rotation steps, each row followed by its count of steps
The counts run from 0 to 412.
[83,147,140,127,129,161,139,140,132,138,159,95,131,98,119,132,133,118,169,112,157,177,108,98,113,112,69,123,145,126,136,90,130,160,130,108,132,80]
105
[106,122,165,111,121,106,97,134,126,160,142,119,114,123,152,115,83,98,142,133,125,126,116,92,98,151,162,138,105,196,161,127,147,137,154,99,159,84]
75
[106,113,130,108,104,149,159,146,139,179,105,121,105,91,147,115,100,131,139,171,121,100,133,103,124,117,205,144,118,181,142,145,119,172,162,115,149,125]
217
[71,169,126,144,124,121,136,117,119,160,111,107,146,84,102,103,98,155,139,125,118,154,149,112,89,111,86,142,135,148,92,138,107,120,118,85,163,78]
245
[118,169,161,103,119,126,121,166,104,106,121,102,155,142,120,161,103,120,117,115,122,110,86,117,157,109,150,78,105,177,136,103,80,173,133,131,112,124]
48
[125,153,145,113,97,113,141,154,104,92,95,97,158,120,134,149,110,133,110,98,92,126,63,99,114,146,125,127,129,104,157,128,87,150,149,93,103,153]
192
[95,102,157,109,112,104,103,104,139,141,112,122,116,141,147,110,93,98,148,138,122,141,118,90,95,154,171,144,102,183,159,125,146,134,153,114,160,87]
76
[98,144,113,121,112,141,178,159,128,136,150,119,98,122,115,135,130,135,147,131,96,132,122,136,156,121,187,180,155,174,162,95,112,148,147,100,103,125]
361
[103,126,125,115,125,121,133,132,150,160,125,116,98,113,94,145,84,138,123,134,102,117,157,114,151,125,191,161,116,211,126,112,116,142,128,113,126,108]
214
[115,58,149,113,146,122,162,183,117,127,74,88,135,113,116,136,124,128,133,167,106,97,127,119,140,127,118,98,130,158,119,139,122,99,137,128,92,117]
128
[74,151,127,120,119,136,142,142,176,95,117,80,118,123,112,118,124,117,145,111,130,156,77,72,100,116,111,150,124,74,153,104,120,141,149,101,129,121]
327
[76,140,142,133,127,139,135,120,134,186,135,132,146,86,112,136,86,145,103,131,141,114,106,108,124,61,144,106,110,142,152,103,143,197,123,129,140,113]
395
[100,162,151,124,120,146,123,130,73,138,157,111,172,107,117,90,102,136,135,117,103,173,110,101,125,111,96,138,131,167,101,116,125,118,94,113,142,94]
240
[132,132,134,101,100,160,163,151,105,70,78,95,156,123,132,133,130,128,126,135,123,133,103,117,142,113,154,110,112,172,119,127,71,179,142,134,131,139]
51
[129,148,134,101,105,141,170,169,100,91,90,80,154,122,120,136,128,131,133,130,113,132,121,135,141,113,139,111,134,174,109,130,49,161,139,114,116,129]
52
[121,157,156,125,109,111,138,135,94,93,96,86,170,100,141,149,108,138,137,107,113,144,91,122,94,152,91,120,123,136,126,123,62,175,152,94,113,134]
411
[55,130,139,109,125,138,135,120,95,101,144,130,161,128,103,73,113,102,128,165,131,148,107,143,141,95,97,92,87,154,138,110,137,143,105,145,116,99]
94
[112,147,138,103,106,115,159,165,95,97,108,86,165,126,114,126,104,134,114,120,109,127,125,148,158,122,116,121,126,182,111,126,44,155,132,107,109,146]
53
[93,168,153,114,137,127,126,138,171,109,167,89,121,92,115,106,112,105,152,123,145,158,97,96,101,117,71,124,108,108,151,105,124,138,131,83,127,90]
107
[67,143,152,123,132,95,102,153,131,142,127,101,115,163,138,100,73,108,125,167,145,131,128,107,127,139,148,143,115,189,130,147,105,132,150,131,173,114]
80
[101,90,148,124,123,119,105,133,134,189,146,99,116,123,160,117,86,124,113,102,135,140,140,95,112,130,141,161,146,182,147,130,122,153,150,100,168,95]
73
[111,103,125,96,115,164,139,114,148,127,153,107,117,109,129,95,91,105,112,114,113,150,162,97,128,136,131,174,121,196,140,132,127,161,119,70,159,86]
68
[128,167,155,124,120,158,152,145,105,93,103,98,166,94,148,143,117,132,123,131,125,121,93,104,126,144,91,93,115,144,153,127,77,198,157,104,141,133]
409
[117,119,178,96,132,122,121,177,103,111,116,103,155,128,126,145,104,115,137,142,132,109,87,124,154,112,102,54,99,178,147,105,95,166,133,141,94,104]
267
[79,101,132,114,113,122,146,129,138,129,138,112,112,158,149,110,130,113,158,99,97,153,77,121,122,155,135,183,147,126,198,99,139,134,169,93,114,136]
148
[85,116,140,122,106,110,148,151,136,140,143,113,105,135,163,109,120,109,164,116,93,129,73,114,118,149,133,178,134,123,202,115,134,126,161,84,103,126]
147
[99,87,134,104,140,138,154,152,139,97,72,95,124,114,79,141,94,98,94,156,107,92,117,85,159,135,143,115,109,128,106,161,126,125,104,124,106,137]
345
[69,145,141,123,119,126,153,126,118,133,131,119,155,93,129,108,136,122,161,127,123,147,102,133,91,93,74,114,115,119,160,96,140,133,130,75,109,70]
102
[83,134,136,109,98,124,130,115,116,108,110,131,133,153,139,98,113,112,141,149,115,145,93,128,131,137,191,142,84,180,162,120,109,182,165,144,149,131]
224
[102,126,148,103,137,126,161,172,111,99,125,81,144,123,108,122,123,120,140,144,125,130,130,149,161,127,75,101,123,177,117,116,67,154,124,118,94,124]
272
[68,114,144,116,129,115,117,125,102,156,107,128,143,127,97,102,79,103,120,142,89,114,74,81,130,119,132,124,108,108,115,151,162,80,103,146,124,135]
165
[74,167,138,120,101,115,138,102,138,129,93,114,136,100,91,143,116,149,146,142,127,135,95,117,91,88,163,120,94,138,153,84,119,182,152,136,128,110]
398
[86,174,138,119,115,139,121,115,96,122,156,127,168,110,101,77,81,115,134,118,102,164,117,110,121,121,87,138,100,166,113,124,125,119,93,98,146,80]
241
[94,145,127,113,115,175,147,105,114,115,105,114,160,87,114,71,113,131,137,139,114,172,129,89,101,116,91,138,113,150,106,145,138,146,108,92,177,85]
243
[78,44,128,93,118,133,172,136,140,132,116,86,102,113,99,117,139,100,157,142,125,134,109,127,138,116,127,133,120,140,117,122,105,166,140,140,66,147]
135
[83,135,143,137,126,155,127,113,78,166,127,127,152,101,113,117,76,105,108,126,122,140,104,73,129,142,126,145,129,140,80,163,130,139,110,140,165,140]
382
[87,148,162,136,151,95,111,145,156,122,89,100,143,131,110,164,83,163,114,136,138,121,141,117,138,107,115,99,110,177,157,96,110,151,136,127,144,88]
259
[108,150,146,145,140,131,152,157,132,109,57,79,132,117,119,186,117,138,136,114,114,122,102,65,121,152,116,135,145,107,159,112,132,104,147,100,142,104]
334
[95,165,141,124,108,169,141,131,55,140,152,119,174,108,158,94,110,94,144,133,115,148,97,117,131,143,95,118,116,151,119,154,107,159,125,117,156,123]
235
[125,73,143,99,118,151,173,170,104,111,109,86,167,102,155,104,145,123,143,132,112,119,120,145,143,128,84,99,125,164,140,139,109,152,135,92,89,101]
275
[129,108,137,104,113,161,159,171,97,108,127,99,175,110,137,117,109,119,85,107,104,128,111,139,158,119,116,116,129,177,148,134,86,178,114,99,114,133]
55
[87,130,122,137,121,155,131,109,109,183,118,124,150,99,103,134,82,157,93,85,105,139,122,81,124,88,107,145,140,121,110,136,141,129,96,109,155,100]
28
[138,151,136,97,123,150,141,131,117,61,105,101,147,120,98,142,86,104,99,113,83,142,93,76,144,164,121,138,115,141,129,143,97,146,112,93,135,144]
197
